(in the rows, 128 means zero)
Named moves come first, each a turn or a mirror and shown by rows before and after it. Which of them, in which order, take the first row of each pair that follows to the second? Write the first one first, as in the answered first pair.
move P:
[132 112  86 146 125 136 112 132  98  67 108 158]  ->  [134 114  84 159 127 125 128 131 103  60 106 146]
[ 94 139 144 107 128 106 124 116 127 132 125  87]  ->  [ 95 138 146 101 128 109 113 118 124 139 126  95]
[117 146 144  99 142 123 130 119 138 146 138 116]  ->  [120 146 147 102 142 118 139 119 139 146 139 111]
[108  87 136 135 101 111  86 138  99 102 108 111]  ->  [109  95 135 157  99  98 118 131 111  97 108  93]
move G:
[126 130 159 100 128 125 108 101 133 150 118 123]  ->  [140 135 123 152 128 103 158 114 139 129 128 109]
[126 163 144 147 131 103 165 121 168 137 123 137]  ->  [131 146 106 144 130 121 137 168 146 131 136 180]
[139 147 138 123 133 116 135 128 147 161 138 115]  ->  [146 144 112 132 133 117 136 147 141 154 149 126]
[143 145 105 130 146  99 105 183 104 146 152 156]  ->  [131 155 166  91 147 101  93 132 112 165 131 128]
move E:
[131 130  94 160 125 123 143 140 137  96 139 144]  ->  [121 123 123 105 128 148  89 132 124 115 132 167]
[122 141 159 125 128 112 132 103 132 137 120 103]  ->  [123 131 140 149 122 120 140 104 126  99 117 104]
[160 180 119 109 129 130  93 159 124 165 151 130]  ->  [165 176  91 159 124 123 131 167 122 127 151 120]
[151 129 122 136 124 122 138 144 138 136 137 131]  ->  [149 119 118 132 125 137 122 148 124 123 133 142]
Pairs:
(two moves a pair)
[136 110  93 124 132 107 107 146 123 111 141 150]  ->  [129 131 145  99 136  96 114 105 146 149 132 116] : E then G
[143 136 129  63 152 158  80 127 104 148 120 163]  ->  [168 133  65 134 152 134 130 170 109 116 139 169] : P then G
[120  82  94 122 116 150 106 139  92  78 114 155]  ->  [136 141 100 159 142  82 188 140 150 145 138 115] : E then E
[114 100 123 130 114 150  85 133 109  97 118 146]  ->  [110 136 173 126 122 121 126  89 148 136 106  95] : G then E
[136 123 124 105 139 155 114 153 128 109 110 166]  ->  [146 140 104 147 144 125 159 156 144 106 117 146] : E then E
[134 122  47 184 133 162 113 159 102  60 129 135]  ->  [140 194 102 149 170 106 153 154 171 199 155 104] : E then E
[137 142 113 150 130 115 172 121 149 133 141 100]  ->  [123 143 155 108 131 127 143  99 145 156 127  94] : P then G
[141  97 118  88 133 114  89 165 154 143 158 172]  ->  [141  96 104  95 131 108 101 175 155 139 161 171] : P then G
[122 113 123 150 107 138 154  87 111  68 110  94]  ->  [130 128 125 165 117 119 181  93 127  93 120  82] : E then G
[123 107  78 168 113 137 135 138 109  63 120 124]  ->  [131 167 129 131 143  92 163 128 166 180 144 105] : E then E
[129 137 116 135 138 118 113 144 108 130 128 145]  ->  [123 149 142 123 141 117 111 125 118 151 123 129] : E then G
[118 138 107 149 134 129 142 129 133 114 131 119]  ->  [117 131 117 145 130 134 136 118 129 106 121 114] : E then P
[112 110 119 139 127 125 119  90 100  97 117  99]  ->  [107 126 141  95 134 130  89  94 110 151 127 121] : G then E
[136 113  82 155  92 138 130 158 103 124 131 141]  ->  [123 144 160 114  99 124 133  99 131 170 111 102] : E then G
[132 155 141 160 165 112 157 124 157 176 145 130]  ->  [123 153 158 139 163 118 143 113 156 184 141 127] : P then G
[124 125 149 104 137 134 113 101  97 127 147 118]  ->  [127 122 137 103 136 139 106 112  91 127 151 130] : G then P
[116 129 103 117 147 118 129 165 143 145 152 151]  ->  [113 115  92 129 137 132 123 162 124 105 143 151] : P then E
[114  95 134  84 118 166  68 120  95 107 122 158]  ->  [137 114  82 182 119 117 169 130 122  70 132 118] : G then G
[139 158 128 117 117  96 145 108 159 159 119 134]  ->  [142 147  95 115 115 109 125 144 143 150 128 164] : G then P
[129 107 153 132 127 151 131 111 114  90 103 123]  ->  [144 132 132 156 141 120 172 131 138 115 125 116] : E then G
[117 123 159 123 121 137 129 100 120  94 110 107]  ->  [117 123 155  95 121 150  95 117 113 115 120 138] : G then E
[150 151  94 140 148  99 147 174 146 145 125 121]  ->  [132 155 151  84 148 119 109 140 143 166 108 115] : P then G
[133 123  87 133 122 136 109 159 113 108 148 169]  ->  [129 161 143 138 134  96 161 107 154 145 139 109] : G then E
[125 132 142 115 132 140 100 121 133 146 159 168]  ->  [128 130 131 168 128 127 148 100 135  89 142 130] : G then E
[148 137  62 152 118 136 118 151  99  89 136 183]  ->  [150 179  98 172 136  89 184 114 148 135 137 125] : E then P
[124 143 159 121 110 162 118  78 104 128 108 157]  ->  [138 138 106 175 109 145 156 110 108 104 124 161] : P then G
[143 129  78 157 149 124 139 166 119 130 121 142]  ->  [121 139 159  99 150 140 106 101 125 156  92 110] : E then G
[123 122 160 133 144  99 135  96 145 115 121 112]  ->  [122 130 151 138 147  89 144 110 153 134 134 117] : P then E
[130 112  99 119 129 133 106 167 118 129 147 167]  ->  [125 115 121  97 132 144  89 150 117 140 140 168] : P then G
[122 107 107 130 105 137 143 103 107  89 122 115]  ->  [123 134 140 116 118 123 159  86 132 130 124  91] : E then P
[107 112 170 139 128 145 128  56 120  84  88  84]  ->  [113  83 110 133 122 174  73 129  84  75 114 160] : G then G
[145 143  97 112 125 131 111 121 138 128 134 140]  ->  [141 147 110 109 129 127 110 114 144 137 134 130] : E then G
[108 126 186  74 132 146 113  70 133 134 103  97]  ->  [146 115  56 170 131 124 160 170 124 100 153 143] : E then G
[119 132 159 124 116 117 110 113 119 137 105 128]  ->  [134 130 111 160 115 107 131 151 119 127 125 139] : E then G
[145 129  96 128 141 141 119 186 121 164 161 177]  ->  [143 148 121 183 139 103 192 130 154 136 138 104] : G then E
[122 137 145 144 119 121 149 108 131 116 124  96]  ->  [126 115 123 151 115 139 133 126 114  91 124 115] : E then G
[137 127 108 149 125 124 134 152 128 123 132 137]  ->  [136 140 130 127 131 122 126 147 138 157 136 138] : E then E
[142 132 137 125 148 138  90 117 124 141 160 152]  ->  [151 137 121 166 149 119 132 116 133 127 163 135] : G then G
[113 110 145 147 137 160 173  99 131  36 113 105]  ->  [107 131 178  47 155 170 103 123 140 146 138 158] : G then E
[117 144 145 160 135 111 148 120 122 110 113 101]  ->  [111 125 140 153 126 129 127 123 109  90 106 114] : E then G
[ 99 109 150 138 109 138  98 104 115  72  84 118]  ->  [116 150 115 189 127  86 172 138 153 115 117 108] : E then G
[116 136 194 118 124 111 153  80 154 153 102  84]  ->  [125  80 113 119 104 161  82 153  93  94 119 168] : G then E
